(in the rows, 128 means zero)
One turn moves every row onto another: examples first, then more rows asked:
k_802: [146 159 162 156 103 142 114 146  95 168 123 125 156 127  89 143 127 118
 163 127 127 138  87 126  90 100 151 150]
k_48: [151 167 140 141  85 125 155 152 103 125 130 140 123 108 141 138 125 139
 138  90 139 149 129 124 116 110 121 115]
k_544: [133 158 151 144  81 143 150 134 100 118 122 133 135 112 155 135 112 151
 151 100 124 153 131 140 106 121 134 117]
k_968: [143 163 159 155 102 142 112 143  95 169 119 127 153 130  88 143 124 116
 166 124 132 138  89 129  84 101 146 144]
k_825: [150 163 150 123 113 144 159 138 108 107  88 124 154 107 140 118 123 110
 150  92 135 147 125 123  92 130 147 139]
k_252: [115 166 136 127 113 141 161 149 118 118 112 151 131 128 137 161 111 144
 127  95 140 148 127 122 104 102 123 116]
k_660: [130 157 139 134 117 151 166 153 112 118 101 135 131 121 147 152 106 142
 134  93 137 147 124 118 110 120 118 129]
k_661: [146 161 163 155 100 144 113 145  94 169 124 126 154 127  89 145 127 119
 163 125 129 139  91 128  90  98 151 146]
k_668: [121 182 166 134 109 104 138 131 131 126 141 155 132 126 129 137 136 119
 118  99 134 140 110 117 123  76 133 125]
k_166: [145 160 160 156 101 144 111 143  96 167 119 125 152 129  89 143 123 119
 165 124 131 137  90 128  85 101 145 144]
k_500: [120 162 160 138 146 140 155 139 134 115 100 129 140 133 147 142 110 119
 124  99 134 139 102 106 124 105 120 151]
k_542: [123 174 169 116 133 126 144 118 132 108  98 137 159 123 128 118 132  93
 134 101 131 138 111 117 100  98 156 148]
k_659: [141 166 141 115  97 141 158 137 103 110  97 142 149 107 131 129 127 119
 148  93 136 149 138 130  83 119 150 124]
k_359: [143 161 164 155 103 143 115 144  94 170 124 125 153 130  90 143 126 117
 163 127 129 139  88 127  91  98 153 149]
k_241: [142 161 160 155 104 142 111 142  96 168 119 126 155 131  87 142 124 117
 164 124 130 138  89 129  86 101 145 146]
k_434: [146 161 164 156 101 143 115 145  93 170 122 123 153 127  91 142 125 117
 165 124 128 137  88 127  92 102 150 149]
k_341: [140 168 163 122 129 136 151 128 120 105  87 121 158 115 137 111 125  97
 146  96 133 140 113 115 102 119 150 154]
k_289: [124 176 147 107 101 131 151 131 113 111 108 155 152 117 120 136 133 118
 139  96 137 147 136 133  80 100 155 120]
k_218: [102 171 149 124 124 134 155 139 129 121 115 156 134 135 133 161 117 134
 117  99 138 144 120 117 110  87 128 125]
k_133: [130 162 182 151 121 136 139 118 124 113 112 111 145 121 161 115 111 122
 143 105 117 141 102 120 132 113 135 155]
k_896: [105 170 160 128 141 133 150 135 140 118 109 145 140 139 138 148 115 123
 118 100 135 139 107 110 119  90 124 142]
k_297: [145 160 160 155 101 145 112 143  95 167 119 123 155 130  88 141 123 117
 166 123 131 137  90 127  86 102 146 147]
k_141: [ 98 177 172 133 102 121 130 112 130 119 135 151 143 132 138 137 127 133
 129 111 120 144 116 133 113  81 146 124]
k_8: [145 159 162 157 100 143 115 145  93 170 122 126 153 127  90 144 126 119
 163 126 128 140  89 128  90 101 152 147]
k_77: [144 160 162 156 105 143 111 141  97 167 120 124 154 131  88 143 124 114
 165 124 130 139  87 128  86  99 144 145]
k_348: [116 178 161 107 119 123 144 120 126 109 107 154 157 125 120 129 136 104
 131 101 134 143 124 124  87  90 158 132]
k_981: [132 178 175 142 128 109 139 130 136 124 132 130 134 124 139 124 133 106
 122  97 132 138  96 107 136  89 130 147]
k_269: [144 154 163 153  98 146 147 131 106 116 110 111 139 111 166 121 109 138
 153 101 120 149 116 129 120 128 130 140]
k_145: [129 179 146 134  89 112 146 142 116 128 141 157 126 117 129 145 133 135
 126  96 138 148 127 124 113  90 130 107]
k_521: [143 161 161 156 103 144 112 140  94 168 118 123 154 131  90 141 124 115
 165 125 131 139  88 128  86 103 146 148]
k_860: [107 171 186 142 121 123 130 109 136 116 124 130 147 133 148 123 121 120
 132 110 117 138 101 124 127  90 141 147]
k_37: [111 170 154 135  81 132 141 124 110 121 134 152 137 122 140 143 122 151
 137 106 124 149 132 143 104  94 143 109]
k_21: [131 157 149 140 133 149 163 148 121 115  95 124 136 122 152 142 105 128
 135  94 136 143 112 109 119 121 118 143]
k_986: [162 163 152 151  99 130 154 153 108 124 119 119 127 103 153 124 120 127
 142  90 135 146 113 114 128 123 119 133]
k_974: [144 161 161 155 100 142 114 144  95 170 124 125 154 129  88 145 126 118
 164 129 128 138  90 127  90 100 151 146]
k_711: [152 168 168 151 121 122 146 140 123 121 120 116 134 112 153 116 123 111
 134  95 133 139  99 105 138 111 121 149]

k_825 -> k_341
k_668 -> k_145
k_860 -> k_141
Now these:
k_896 -> k_218

